The rows of Z fall into 3 groups, and each row is roughly a mix of its group's hidden directions; some rows fit no group.
Z (112 x 10):
[[ 0.83 -1.74 -1.95 -2.08 -1.54  2.40 -1.75 -2.05  1.51  2.04]
 [-3.11  0.45 -2.17 -1.92 -1.93 -0.63  1.93  2.26  1.32 -0.85]
 [-1.75 -0.72  0.87 -1.36  2.02 -1.48 -3.85 -1.57 -1.96  0.39]
 [-1.80 -0.42  2.32 -0.20  3.98 -0.18  1.20 -0.33 -1.33 -2.39]
 [ 3.05 -0.33  1.69 -1.73 -1.05  1.13  0.80 -1.35 -1.21 -3.49]
 [-2.24 -2.63  0.65  0.40 -3.91  1.28 -1.30 -0.64 -1.48 -0.24]
 [-0.49 -3.36  0.78 -0.27 -0.03 -1.05 -3.78 -2.23  0.96 -0.55]
 [-1.43  0.26 -0.02  0.73 -0.75 -2.40  4.52 -0.92 -0.88 -1.66]
 [ 3.56  0.97 -0.90 -3.35  1.20 -1.09  1.79 -0.49  0.61  1.30]
 [ 0.82 -0.35 -2.09  0.17  4.02 -0.84  2.07  1.09  1.26  2.17]
 [-1.66 -0.33 -1.61  1.93 -3.61  2.90  0.65  0.89  0.56  1.25]
 [-0.45 -3.51 -0.16 -3.72 -0.94  0.37 -1.83 -1.33  0.67  0.87]
 [-0.40  0.10  1.64  4.48  0.42 -0.59 -1.05  2.56  0.09  1.63]
 [ 1.18  3.10  0.69  3.00  0.78  1.22  1.24  2.85 -1.11  0.55]
 [-0.10  2.95 -1.74 -0.73 -1.67  3.01  1.06  2.79  0.85 -0.16]
 [ 1.73 -2.31 -0.32  2.19 -0.59  3.46  0.57  1.13 -1.09  2.33]
 [ 2.29  0.84  0.21 -0.51  0.28 -1.32  4.10  2.63  0.87 -1.13]
 [-0.27 -3.35  0.17 -0.33  2.57 -3.02 -0.19 -0.83  1.69  1.74]
 [ 2.54 -1.49  2.34  2.97  0.95 -1.28 -0.93 -0.35  0.16  2.69]
 [ 2.14  0.89  0.14 -3.20  1.02 -1.26  0.39 -0.36  1.56  3.58]
 [-1.95  0.08 -4.45  0.93 -1.57  0.26 -1.28 -0.95  2.05  0.02]
 [ 0.55 -1.93 -2.13 -3.57 -1.82 -1.27 -2.59 -0.24  0.03  0.90]
 [-0.34  2.44  1.19  2.13  0.58  3.15  1.46  1.17  1.63  2.30]
 [-1.58 -3.28 -1.38 -3.81  1.47  0.81 -0.15  0.24 -0.02 -1.07]
 [ 3.05  0.72 -0.85 -2.28 -0.07 -2.11 -3.08 -0.07 -1.35  1.49]
 [ 2.55  0.98 -0.31  2.23 -1.46  3.38  1.56 -1.68  1.35 -0.80]
 [ 0.87  2.17  1.09  4.07 -0.07  0.83 -0.40  3.10  0.28  0.14]
 [ 3.64  1.72  1.69  2.16 -1.05  1.91 -0.39 -1.83  1.06 -0.81]
 [ 0.47  2.04  0.65 -2.40 -2.60 -0.03  3.51 -1.22 -1.46 -0.66]
 [ 2.19 -2.72  2.17 -1.56  0.19  0.38 -2.60  0.15 -2.62 -0.78]
 [-1.17  0.44 -0.94  2.73  0.57  2.81 -1.26 -1.89 -1.64 -2.79]
 [ 2.39 -0.88  1.08  0.48  2.65 -2.21  1.13  2.72 -0.13  2.29]
 [ 1.17 -1.94  1.08 -0.61  0.89 -0.08 -1.65  1.98  0.32  4.42]
 [ 2.26 -1.90  0.74 -0.85  3.50 -2.68  1.67  0.04  1.23  0.22]
 [-3.17 -2.30 -1.66 -2.83 -1.31 -0.03  0.26 -0.01  1.04  2.19]
 [ 0.88 -0.50  0.47  1.20  0.46  1.36 -5.00 -1.09  0.86 -1.45]
 [ 0.08 -0.59  0.79 -0.97 -4.01  0.83 -0.36  1.55  3.49 -0.58]
 [-0.97 -0.69 -0.17 -0.44 -3.48  0.88  0.44 -0.64  1.10 -4.18]
 [ 0.21 -1.44  3.80 -0.74 -0.47  1.40  2.89 -0.25 -1.79 -1.68]
 [ 1.82  1.00  0.76  0.75  1.93 -2.83  0.09 -1.47  3.77  0.48]
 [-0.69 -1.91 -0.60  1.99  3.13 -1.46 -0.41 -1.89 -1.90  2.46]
 [ 1.98 -0.97  1.57  1.25 -1.22 -0.13 -0.31 -3.61  2.86 -1.44]
 [-2.36 -0.77 -0.38  3.31 -0.36 -0.60 -3.42  0.34  2.04  0.21]
 [ 2.13 -0.60  1.51  2.51 -0.95  2.79  0.90 -0.02  2.08  2.54]
 [ 0.65 -3.68  1.97  0.44 -1.57  0.35 -0.02 -0.48 -2.22 -2.82]
 [ 1.06  1.69 -1.03 -0.38 -2.15  2.84  1.51  3.19  1.85 -0.04]
 [-1.68  2.15  1.22 -2.28  2.41 -0.51 -0.39  3.34 -0.22  1.49]
 [ 1.94  1.49 -0.56 -2.24  2.19 -0.54  1.04 -3.04  1.35  2.28]
 [ 2.10  2.72  2.67  1.26  2.36 -0.84  1.28 -0.47 -2.16 -0.69]
 [-0.69 -2.17 -1.30 -2.90 -2.77 -1.24  0.22 -0.34  3.01 -0.18]
 [-0.54 -0.64 -1.60 -2.38  1.60 -1.14  2.88 -1.62  1.58 -2.75]
 [ 1.63  2.82  0.91 -0.82  1.47 -1.23  3.38 -2.53 -0.32  0.23]
 [ 3.40 -2.42  1.46  2.72 -0.39  1.44 -0.74 -1.99 -0.31 -0.02]
 [-3.22 -3.21 -0.61 -0.29 -1.09 -0.68 -1.03 -3.11 -0.07 -0.51]
 [ 0.11 -1.13 -0.79 -0.94  0.75 -3.86  0.87 -3.46  1.21 -1.15]
 [-1.48 -4.07  0.60 -0.94 -2.01  1.05 -2.44 -0.87  1.28  0.52]
 [-1.89 -0.32 -0.69 -1.08  1.94 -0.61  1.79  0.55 -1.79  4.20]
 [-2.68 -0.93 -0.05 -0.04 -2.57  0.41 -0.53  1.98 -2.29 -3.08]
 [ 1.87 -1.73  0.29 -1.17  0.57 -0.40  0.08  0.11  5.02  0.28]
 [ 0.26 -1.80 -0.31  1.16  3.00  0.66 -1.26 -3.48 -0.89 -2.26]
 [-1.52  2.57 -1.34  3.84  0.10  0.11 -1.52  1.54  1.90  0.05]
 [-1.06  3.35 -1.33  2.48  2.43 -1.53  2.05 -0.47 -0.88  0.06]
 [-1.24 -0.86  0.75  0.92  0.25 -1.39 -0.77  0.68 -3.19 -4.11]
 [ 2.64 -0.97  2.42  1.43 -0.30  2.12 -2.07  0.82 -2.61  1.28]
 [-2.64 -1.38 -0.41 -2.28  0.54  1.25  1.90 -2.72 -0.41 -2.54]
 [ 0.63  1.98 -0.36  2.37  1.68 -0.70  1.23  2.48 -2.26  2.76]
 [ 0.74  1.84 -2.22  1.07  3.09  1.35  0.36 -3.27  1.26  0.12]
 [-2.35 -0.52 -2.75 -0.26 -0.45  0.47  3.46  2.37 -1.50  0.34]
 [-2.50 -0.01 -2.56 -0.95 -2.80  0.24 -0.58  0.80  3.33 -0.38]
 [ 1.72 -0.85  0.33  3.26  1.04  0.59  1.27 -1.25  3.20  2.12]
 [ 0.04 -4.11  1.09 -0.74  0.94 -0.15 -0.85 -1.78 -1.65 -2.76]
 [-3.04 -1.23 -2.23 -2.27 -2.76  0.59 -0.25 -0.05  2.19 -0.28]
 [ 0.87 -3.65  1.16 -1.51 -2.15 -0.37 -2.44 -0.95  1.79 -1.12]
 [ 3.14  2.34  0.69 -0.54  1.54  1.14 -2.52 -0.09 -1.07  2.55]
 [ 1.78 -0.91  2.65  1.99 -1.22  1.92 -2.48  0.61 -0.48 -2.62]
 [ 1.47  1.43  1.35  0.29 -0.02  2.54  0.73 -0.88 -2.71 -3.55]
 [-0.71  3.20  2.03 -2.81 -0.81  2.50 -1.68  0.48  0.85 -0.59]
 [-1.29 -0.83 -3.06 -3.00 -3.21 -0.94 -0.87  0.27  0.89  0.47]
 [ 0.42 -0.80  1.09  2.45 -2.15 -1.68  1.51  3.07  0.44  2.54]
 [ 2.21  0.03  4.27  0.86  1.69 -0.27  0.50  2.04 -1.38  0.79]
 [ 1.92  2.94 -1.03 -0.82  3.60  0.84 -1.09 -0.25  2.14  0.46]
 [-0.75 -2.27  1.17 -3.03  0.43 -3.03 -0.05  2.77  0.28  0.65]
 [-2.26  2.62 -2.30 -0.62  2.70 -2.42 -0.27 -0.63  1.38  0.76]
 [ 2.37 -0.75  0.43 -0.58  4.06 -2.59  1.76  0.42  0.67  0.48]
 [-1.87 -2.27  1.13  0.69 -0.89  2.30 -3.16  1.91 -0.32  1.88]
 [ 1.57  0.69  0.81 -2.23  2.47 -1.31 -2.19  0.38  3.50  0.39]
 [ 0.70 -1.68  1.53 -0.68 -2.92 -1.69  2.81  0.57  1.80 -2.18]
 [ 0.48 -3.03 -1.55  2.36 -1.73  0.22 -3.56  0.41  0.04 -0.70]
 [-2.18 -0.71  1.44  1.28 -2.52  1.72  1.64  1.53 -1.66 -2.78]
 [-1.19 -1.50 -2.60  0.21 -1.15 -0.71 -1.98 -1.92 -1.63 -3.35]
 [ 0.63  0.89  0.04 -2.09 -0.33 -0.57  2.18 -1.86  1.68 -4.09]
 [ 1.62  2.84 -3.20 -0.16 -0.90  0.06 -0.11 -3.24  0.67  1.01]
 [-0.13  0.97  2.49 -0.77 -1.35 -3.97  0.49  0.11 -1.45  2.46]
 [ 2.15 -0.55  1.09 -2.00 -0.97  1.86 -3.29  0.34 -2.87  0.28]
 [ 1.69  0.57  0.73 -0.66  2.67 -0.59  1.81  1.15 -1.85  3.75]
 [ 1.75 -1.83  1.58  0.91 -1.48  1.32 -0.64  2.54  1.91  3.10]
 [-1.91  3.23 -1.29  1.10  1.50  2.67  0.71  1.15 -2.21  0.87]
 [ 1.66  0.72  2.20  2.33  1.97 -0.44  1.60  1.93 -2.27  2.17]
 [-3.47 -3.12 -0.83 -0.52 -2.60 -0.74  0.29 -1.64  0.58 -0.81]
 [ 1.89  0.30 -0.64  0.54 -0.99  2.27  1.65 -2.80  2.93 -2.02]
 [ 1.05  3.15 -0.67  3.65  1.51 -1.37 -0.86 -0.44  1.26 -1.52]
 [-1.06 -1.85 -1.87 -4.28 -0.28  0.73 -1.39 -1.28  0.86  1.58]
 [-1.74 -1.78 -0.87 -0.79 -3.14  1.31 -2.35  0.95  2.78 -0.65]
 [ 0.13 -0.22  1.11  2.59  0.76 -1.38 -1.34 -2.95 -0.60 -3.52]
 [ 1.02  2.51  1.12  0.86 -1.54  0.53  0.93 -2.70 -1.43 -3.41]
 [ 2.35 -0.71  1.65  1.57 -2.13  2.29  2.73 -2.25  0.40  0.35]
 [-0.05 -0.35  2.72  2.47  0.95  3.01  2.63 -1.35 -0.24 -1.19]
 [-1.11  3.47  1.28 -0.51  3.72  1.05  1.68  0.13  0.13  0.86]
 [-1.89 -1.15  1.10  1.14  0.28 -2.10  2.88 -2.27 -2.31 -1.75]
 [-0.22  3.92  1.94 -1.60 -0.88 -0.05 -2.59 -1.61 -1.32  0.55]
 [-0.26 -1.36 -1.53  1.78 -0.19  1.93  0.13 -4.03 -0.18 -2.50]
 [-1.40  1.80  1.06 -1.84 -1.17  0.92 -3.47 -1.30 -1.83 -2.18]]
Here is one row of each group, with its name. Which group are the others in?
[-2.46  0.87 -0.89 -0.07 -2.21  2.48 -2.11  2.19 -2.06  1.26]  Y
[-2.96 -0.08 -1.04  2.31  0.62 -3.37  1.48  0.09  1.03  1.90]  Q
[-0.38  2.14  1.70 -2.00  0.86 -2.06  3.99 -0.25 -0.79 -0.72]  K

[-2.01  0.74  2.45  0.35 -0.57 -0.60  3.97  2.36 -0.02 -0.99]  K
[-1.58 -1.84  0.94 -0.35  0.12  0.11 -3.80  1.41 -2.17  2.37]  Y
[-0.68 -0.18 -3.08  1.60  0.85  3.17  1.30 -2.95 -0.11 -0.04]  Y
[-3.17 -2.78 -1.60  1.28  1.16 -0.17  0.87 -0.81  2.73 -1.25]  K
[-3.91 -2.33 -1.72 -1.28 -0.77 -2.29  1.20 -0.43  0.96 -0.17]  Y
[ 0.19 -3.16  0.20 -2.53 -2.36  0.75 -2.59  0.23  2.08  0.31]  Q
[-0.21 -1.81 -3.39 -0.64 -1.78  0.00  0.03 -2.40  2.95  0.96]  K
[ 2.17  1.80  0.32 -0.92  4.25 -0.34 -0.02 -1.15 -1.98 -1.20]  Y
[ 0.49 -1.20  0.54 -0.73 -1.38 -0.94  1.38  4.71  1.43  1.53]  Y
